A single turn carries every row of the set below to another of its rows. Some are shown first; where does it send the rows asked next?
mik: [-0.72,-0.68,+1.01,+3.44,-1.67,+2.25,+1.34,-2.29,+2.08,+1.06,-0.93,+0.19,+0.80,-1.31,+1.29,-0.30,-2.15,-1.99,-0.02,+1.71,-1.24,+1.54,+0.82,-0.72,+3.27,-0.57,-3.27,-3.47,+1.22,-1.23]
bis: [-3.00,+1.63,+1.41,+0.97,-0.61,+1.55,+1.36,-0.63,+0.10,+2.38,-0.64,+1.23,+1.26,+1.86,-3.19,+2.21,-1.96,-0.62,-1.94,+3.09,-1.57,-1.27,+0.48,-1.35,-0.15,+1.27,-2.62,-1.86,-0.45,+1.53]
muz: [-0.54,+1.12,-0.09,-0.58,-2.09,+3.35,+1.10,-1.43,-0.65,-1.09,-0.72,+0.26,+0.83,+0.02,-0.88,-1.22,-2.64,+0.24,-1.22,+1.02,-1.09,-0.12,-1.89,+3.21,+0.98,+0.17,-1.91,-2.05,+1.49,-0.19]
podav: [-1.23,-2.51,-2.79,+0.34,+0.19,+2.77,-0.05,-2.10,+0.86,-0.41,-3.11,-0.63,+2.00,-1.34,+1.83,+0.85,-2.13,-0.86,+1.82,+1.36,-1.60,-0.33,+2.72,-3.63,+0.17,-1.17,-1.45,-2.60,+0.21,-0.25]
mekuf: [-2.44,+2.41,-0.12,-1.79,-1.64,+2.13,-0.20,-1.08,+0.35,+1.64,-0.87,+1.35,+0.55,-0.29,-0.32,+1.28,-1.49,+0.42,-0.46,+2.95,-0.11,+1.48,+2.26,-4.87,+0.91,+4.14,-3.10,-1.15,-0.62,-0.16]
Tibom: [-1.46,+1.63,-1.76,-2.09,-1.98,+3.52,-0.75,-0.27,+2.44,+0.46,-2.38,-0.85,+0.55,-2.78,-2.91,-0.79,-3.02,-0.99,-2.44,+2.25,+0.97,+0.38,+0.38,-1.12,+0.26,-0.05,-2.29,-2.14,-1.22,-2.29]
Nosiv: [-1.83,+1.58,-1.82,-0.39,-2.23,+4.99,+0.08,-2.16,+1.62,-1.34,-2.83,-0.45,+1.15,-1.10,-0.10,-0.56,-1.11,+3.05,-1.18,+1.31,+1.88,-2.25,+0.99,-0.96,+0.61,+0.58,-2.46,-0.40,+0.48,+1.23]
Gine: [+2.41,+2.75,-0.27,-0.88,-0.26,+1.82,-0.52,-1.22,+0.93,-0.96,-1.28,+2.20,+0.21,-3.34,-0.05,+1.48,-1.54,+2.07,-1.42,-0.06,+0.75,+0.07,-0.99,-0.42,+2.42,-0.64,-1.97,-0.26,-0.23,+0.03]
talom: [-2.79,+0.36,+1.55,+2.34,-0.02,+2.72,-1.61,-1.23,-0.42,+0.00,-3.15,-0.62,+2.39,+0.27,-0.31,+1.36,-2.28,-1.65,+2.26,+2.42,-1.83,+0.41,+0.51,-0.79,+1.00,+0.35,-2.29,-2.50,+0.76,+2.75]
remuk: [+2.75,-2.50,+0.11,-0.43,-0.21,+2.57,-1.25,-1.22,+0.16,+2.49,-1.57,-0.75,-1.39,-0.99,-0.41,+1.47,-1.20,+0.35,-0.08,-0.04,-0.81,-2.23,-0.17,-3.60,+0.17,-0.60,-2.99,-0.35,-0.45,-0.17]
suri: [+1.47,-0.44,+1.03,-0.83,+1.59,+1.34,-1.33,-1.59,+0.86,-0.47,+1.16,+0.08,-0.31,-1.65,-2.29,+1.34,-3.53,-1.55,+0.79,+3.38,-1.98,-1.10,+1.61,-1.28,+0.06,+1.00,-2.98,+1.55,+0.44,-0.40]
norag: [-0.28,+2.10,-1.43,-0.33,-2.69,+4.31,+1.08,-1.78,+0.93,-1.28,+0.28,-1.54,-0.52,-0.29,-1.49,+1.19,-1.54,+0.54,-3.65,+2.34,+0.50,+0.65,+0.95,-2.29,+0.48,+2.36,-3.20,+0.21,-0.51,+2.54]
Vadum: [-2.48,-0.95,-0.68,+1.12,+1.20,+0.84,+0.18,-3.12,-0.56,-1.46,-2.62,-1.14,+2.67,-0.37,-1.46,+0.54,+0.03,-0.66,-0.71,-0.80,-1.41,+1.56,+1.07,-1.08,+0.20,+1.98,-2.30,-0.56,+2.95,+0.31]
Nibik: [+0.85,-4.12,+0.54,+0.33,-2.55,+1.55,+1.47,-2.27,+1.35,-0.12,+0.89,-1.09,+1.27,+1.04,-1.10,+0.11,-1.37,-0.93,+0.63,+2.04,-1.43,+1.10,+1.47,-1.69,+1.61,+1.00,-1.49,+0.27,+0.03,-1.56]
Konon: [+0.01,-0.33,+0.88,-3.69,+0.59,+2.26,-0.35,-0.37,+0.74,+1.94,-2.12,-1.87,+1.85,-0.74,-0.42,+0.86,-1.25,+1.64,-1.19,+2.13,+0.41,-0.91,+1.01,-3.56,+1.01,+0.99,-3.19,-4.32,-0.58,-0.30]
Deros: [-0.90,+2.20,+0.63,+0.22,-1.81,+2.56,+0.02,-1.22,+0.85,+1.07,-0.22,+0.40,+2.93,-1.01,-1.07,+1.08,-1.91,-0.72,-0.49,+5.69,-0.86,-2.00,+0.83,-4.33,-0.20,-0.28,-3.47,+1.69,+0.00,+0.11]
lavab: [-2.88,-1.64,-0.47,-2.18,-1.49,-0.23,+1.26,-0.24,-0.30,+0.63,+1.48,+0.48,+1.53,+0.11,+1.52,-0.35,-1.82,-0.48,-0.15,+1.57,-1.86,+0.82,-0.38,-0.31,+0.06,-1.48,+0.21,-1.24,-0.48,+0.39]
vof: [-0.69,-0.07,+0.29,-0.55,-0.84,+1.79,-0.95,-1.14,+0.29,+1.50,-1.69,+0.75,+4.25,-0.72,+0.09,+0.72,-1.53,+1.35,-1.17,-1.87,-0.33,+0.18,+2.33,+1.79,+0.98,+0.75,-3.31,-2.77,-0.62,+0.13]
viveg: [-1.45,-0.48,-2.53,-0.61,+0.21,+1.93,+2.85,-2.97,+0.81,+0.01,-1.58,+0.46,+1.03,+0.51,-0.85,-1.33,-1.22,+0.15,+0.31,+1.39,+1.22,+2.24,+1.23,-3.66,-2.25,+1.27,-2.02,-1.15,+0.11,-0.03]
vanut: [-4.79,-2.18,-1.67,-0.64,-1.46,+2.48,-0.02,-0.96,+0.81,+0.92,-0.94,-0.67,-0.63,-1.05,-0.66,+0.83,-0.45,+0.07,-1.36,+1.57,-0.49,-2.60,+2.19,-2.46,+1.36,-1.31,-0.08,+0.47,+0.33,+0.01]
sud: [+1.29,+0.70,+0.46,+0.77,-1.06,+3.27,-2.11,-1.10,+0.62,-1.68,-0.24,-1.59,+1.21,-2.93,-1.22,-2.10,-0.02,+0.30,-1.52,-0.23,-1.15,+1.49,+0.56,-1.46,+0.03,-0.31,-2.44,+1.45,+0.99,+2.08]
dube: [-1.14,+2.46,-0.01,+1.49,+1.34,+1.10,-0.40,-1.45,-0.09,+1.45,+0.57,+1.93,+1.63,-1.45,+0.37,+2.56,-3.25,-1.13,-0.49,+1.85,-2.97,-0.11,+0.87,-1.93,-0.74,-0.81,-3.13,+0.41,+1.46,+2.91]
momef: [-0.07,-1.07,+0.04,-0.07,-0.46,+2.15,-0.19,-1.01,+1.09,+1.97,-0.27,+0.68,-2.44,-1.00,-0.54,+1.01,-1.48,-0.13,-0.90,+0.37,-0.67,+2.69,+1.26,-4.71,+1.64,+0.46,+0.40,-3.52,-0.20,+0.44]
voleg: [-1.12,+0.10,+0.48,+0.29,+0.69,+0.61,+0.65,-1.38,+0.63,-0.39,+1.05,-0.54,+1.58,-2.52,+0.23,+1.35,+0.18,+0.51,-1.04,+1.79,-0.56,+0.63,+0.81,-3.59,+3.93,-2.64,+0.14,-0.38,-1.43,+0.24]
kuguk: [+3.00,+0.38,+0.81,+1.21,-0.44,+1.02,-1.09,-1.21,+0.43,-2.18,-0.95,+2.06,+2.95,-1.61,+0.47,+1.41,-1.24,+0.53,-1.26,+1.80,-0.58,-2.73,+1.52,+0.09,-0.41,+0.49,-2.35,-0.41,-0.60,+0.51]
Mamu: [+0.26,-0.37,+1.19,-0.90,-2.14,+1.12,-2.10,-1.14,+4.13,+0.34,-0.16,-0.20,-0.51,-2.41,+0.63,-0.42,-2.74,-3.08,-0.75,+2.29,+0.10,+1.37,+0.12,-1.57,+1.24,+0.00,-2.37,+0.13,+2.55,-0.17]
vaz: [-1.43,+1.57,-0.95,+0.42,-1.81,+3.88,-0.30,-0.85,-1.87,+1.46,-2.54,+1.31,+1.79,-2.06,-0.66,+1.81,-4.11,-0.67,-1.17,+2.64,+0.51,+0.94,-0.20,+0.70,+0.12,-0.32,-1.04,-3.51,+1.85,+0.30]

Tibom moves to vof
vaz moves to kuguk
mik moves to remuk
Now find these:
mekuf moves to talom
voleg moves to vanut
Deros moves to bis
Nibik moves to momef
Vadum moves to Mamu
muz moves to Gine

